In the rows, 128 means zero.
The rows of A fall into 3 groups, which share some directions, and each row is roughly a mix of its group's hidden directions.
A, 100 rows:
[[191  97 134 152 105 150 134 112 118  85  83 118 132 151 114  87]
 [ 82 105  83 113 107 137 142 135 114 171 127 138 114  78 169 165]
 [104 160 143 154 166 117 102 123 133  76 133 124 171 158 152 179]
 [102 163 126 117 160  81 105  66 147 138 138 135 100 176 141 123]
 [134 112 100 118 115 108 215 111 111 134  93 116 124 167 154 127]
 [139 153 158 148 156 144  81  81 134 162 156 117 111 125  74 104]
 [167 139 127 176 121 178  77 108 138  96 116 101 145 109 103 155]
 [150  89 101 134 144 101 170  75 109 130  84 123  86 158 115 128]
 [120 112 129  79  76 114 193 147 135 160 131 151 111 149 150 109]
 [104 133 122  85 125 130 191 145 117 192 151 124 107 152 131 157]
 [ 78 149 143 135 117 132 109 126 126 161 158 145 163  81 164  76]
 [123 100  74 160 150 141  96 105 104 136 102 112 113  62 129 145]
 [104 111 116 156 138  88  89 122 132  69 106 155 154  96 170 112]
 [168 106 102 139 118 119 182 109 104 119  81 107 129 143 132  69]
 [147 155 151  99 116 136 196 137 132 156 144 110 125 192 107 137]
 [164 137 115 140  95 209 105 126 118 160 128  90 131 104 112 116]
 [142 100 109 136 159  96 147  61 116 145 101 127  75 148 101 122]
 [177  84 118 133  86 150 144 102 125 148 100 127  89 110  93  88]
 [149 108 120 111  88 112 203 130 120 125  95 131 129 161 150  84]
 [ 72 127 115 119 129 109  76 140 142 139 153 161 125  68 157 142]
 [152 132 137 144 178 103  93  83 141 127 130 124  86 140  65 135]
 [101 133 133 138 194  50 125 118 128  91 126 145 134 142 132 125]
 [ 93 127 163 127  97 154 114 179 139 123 161 156 170  92 147 160]
 [126 164 113 151 187  96 127  99 126  89 115 102 141 171 136 166]
 [107 147 157  95 159 136 121 120 106 140 144 128 122 217 154 124]
 [100 164 135  88 181  96 134 135 118 143 151 123 115 195 144 131]
 [141 143 158 133 112 181  80 184 139 117 159 123 156  97 105 140]
 [ 98 110 119  87 128  82 186 143 110 153 123 150 117 143 162  85]
 [134 155 157 131 119 183  82 177 137 133 167 115 157 100 105 141]
 [115 106 116 104  77 166 129 190 123 116 127 139 149 107 177 153]
 [ 98 161 143 135 159 142  86 133 143 134 167 124 136 120 117 206]
 [163 104  91 155  91 111 144 119 150 119 100 127 117  57 100 112]
 [137 101  91 101 114 150 143 173 115 104 103 118 113 149 153 198]
 [126 156  83 121 152  57 170 144 155 126 128 115 116  97 107 150]
 [117 172 157 128  97 140  70 147 164 113 161 141 163 109 146  96]
 [ 91 133 143 148 118 178 108 161 114 131 151 129 180  86 157 163]
 [138  98 116 126 142  86 130  60 134 136 105 145  68 153 107 122]
 [105 174  98 110 157  49 153 137 156 112 134 124 128 140 145 144]
 [130 130 168 104 169 141 106 113 104 134 138 130 107 214 122 116]
 [171 155 125 125  78 185 155 131 128 156 125  89 142 138 122  87]
 [105 106 104 143 103  92 105 125 140  87 103 160 146  80 177 102]
 [144 154  84 125 176  77 159  94 127 128 106  95 101 161 116 128]
 [133 175 157 116 102 118 111 146 156 118 150 134 160 136 143  49]
 [121 112 115  86  89 155 188 148 106 187 131 124 111 139 149 116]
 [100 119  90 156 146 126  68 117 123 126 123 130 126  52 146 140]
 [128  97  88 115 136  97 189  94 108 144  93 124  88 159 140 144]
 [163  91 114 128 144 111 115  88 132 107  97 131  68 162  93 158]
 [169  76 107 122 120 162 112 129 115 113  96 121  80 142 104 179]
 [163  92 128 180 112 183 102  94 108 113  96 114 140 100 112 123]
 [165  68 117 144 121 131 122  75 115 117  83 137  82 137 107 116]
 [171  84 126 159 106 185 122  95 101 140  99 113 113 109  99 108]
 [108  95  87 159 133  99 103 111 121  93  92 144 134  70 165 125]
 [160  88 117 168  90 183 134 113 113 138 105 114 134  74 106 131]
 [152 120 154 154 105 187 139 155 112 149 140 113 162  82  95  95]
 [136  99  98 113 109 164 152 195 106 111 112 115 139 114 147 181]
 [144  75 102 165 113 119 108 107 122  76  77 143 129  92 146 120]
 [139 130 143  87  84 128 193 149 126 152 130 132 130 173 144  83]
 [ 88 114  98 141 176 131  84 122 107 149 136 127 111  76 131 176]
 [120 146 105 123 131 104 196 119 111 116 102 110 153 179 178 124]
 [163 148 135 111 113 175 179 130 118 172 136  89 119 170  97 134]
 [137  94 149 156  69 174  92 127 135 107 120 152 153  84 138 113]
 [160 112 117 116  92 124 196 125 115 127  93 120 131 159 143  70]
 [161  96 123 186 111 175 106 100 115 106  98 115 143  85 110 134]
 [115 142 131 136  97 143 187 145 108 140 124 117 185 121 173  84]
 [154 129  74 145 125  77 162 119 152 122 103 112 110  73  99 127]
 [118 147 133 143 113 171 173 127  97 169 134 100 176 116 154  83]
 [112 153 123  71 144  81 172 148 137 161 149 131  97 172 127 126]
 [138 100  98  98 100 134 164 180 125 100 104 128 121 147 153 187]
 [ 90 130 117 138 134 125  51 134 140 125 145 149 133  61 148 129]
 [ 80 153 148 140 143 139  93 164 127 108 158 138 180 109 164 164]
 [128 113 104 103 151  66 137 118 149 106 114 145  77 160 118 177]
 [105 173 104 105 164  51 154 145 154 117 140 124 124 141 135 148]
 [123 143 100 110 110  56 161 158 174 121 135 144 119  85 115 132]
 [108 160 125  80 149  79 149 126 138 138 139 132 106 197 152 116]
 [102 139 102 104 153  68 122 109 144 100 117 142 103 175 165 161]
 [156 120  80 144 107  90 165 124 154 127 103 119 112  64  97 124]
 [153  95 109 172  93 176 130 118 116 135 105 113 140  61 112 131]
 [111 110 112 111 133  55 122 142 154  74 112 166 111 134 151 152]
 [104 111  88 152 140 135  71 116 122 134 122 129 118  50 138 148]
 [134 120  96 119 119 123 202 113 103 127  91 108 130 178 167 135]
 [131 175 148 120 100 183  96 144 155 160 174 112 137 122 109 159]
 [151  90 109 117  95 178 167 183 106 134 111 112 129 109 124 166]
 [148  95 118  98  76 160 135 188 137 107 119 138 117 130 135 180]
 [136  86 169 139 103 204  92 138 102 144 137 141 134 110 116 113]
 [158 159 125 119  68 182 151 139 134 160 132 100 147 130 135  83]
 [ 90 173 125 140 177  92 114 148 138  95 147 123 165 129 148 175]
 [135 155 166 148 133 174  61 138 137 135 164 121 149  98  96 110]
 [159  93 144 145 127 158 102 156 127 131 137 132 115  69  61 134]
 [113 104 114 123 181  79 184 115 102 127 111 131 107 160 122 165]
 [136 102  89 106 109 135 180 159 109 107  92 117 125 160 165 173]
 [122  90  92 121 137  76 161  85 120 117  86 143  90 154 151 131]
 [111 114 101 105 103  92 166 158 130  88 102 146 142 149 190 146]
 [114 165 103  93 186  64 140 130 131 138 138 116 102 163 127 117]
 [148 134 162 165 143 162  98 115 122 151 149 116 141  84  72  88]
 [ 80 164 153 110 168  99 114 142 146 141 177 143 129 141 123 180]
 [129  87  86 167 143 139  88 105 110 110  95 124 115  70 128 153]
 [104 177 125 105 135 125 158 194 136 128 158 111 166 135 149 166]
 [157 168 141 120  80 162 150 141 136 137 133 104 162 150 142  64]
 [152 123  75 142 111  88 162 127 152 129 106 116 113  60 102 124]
 [151 127 128  91 160  97 151 113 123 150 124 121  73 186  95 102]]
Here is one row of each group, with its name. Which group are the others in?
[115 157 153 123  86 154  66 153 159 121 159 145 156 101 150 101]
(33)
[106 111  85  95 126  88 169 154 126 110 107 138 112 148 171 177]
(60)
[114 166  99  92 179  62 145 133 134 142 137 116 100 157 130 113]
(77)

[164  89 124 105  80 145 152 112 127 164 111 138  83 129 107  78]
(77)
[ 94 170 123  83 137  71 160 150 153 134 151 139 127 164 157 141]
(77)
[145 105 110 111 130 113 105  76 138 119 103 138  65 181 126 156]
(60)
[132 112 140  70  90 124 158 140 134 174 142 150  87 154 124  85]
(77)
[161  98 154 137 136 179 105  86  94 135 109 119 105 179 112 100]
(77)
[154 165 173 124 115 128  94 141 153 107 147 133 151 150 114  56]
(33)
[125 134 149 156 154  75  96 117 151  53 118 152 152 138 133 131]
(33)
[123 110 132  77  92 129 194 149 121 175 136 142 103 160 137 119]
(33)
[132 100 108 116  85 184 139 187 106 120 115 123 146 111 164 157]
(60)
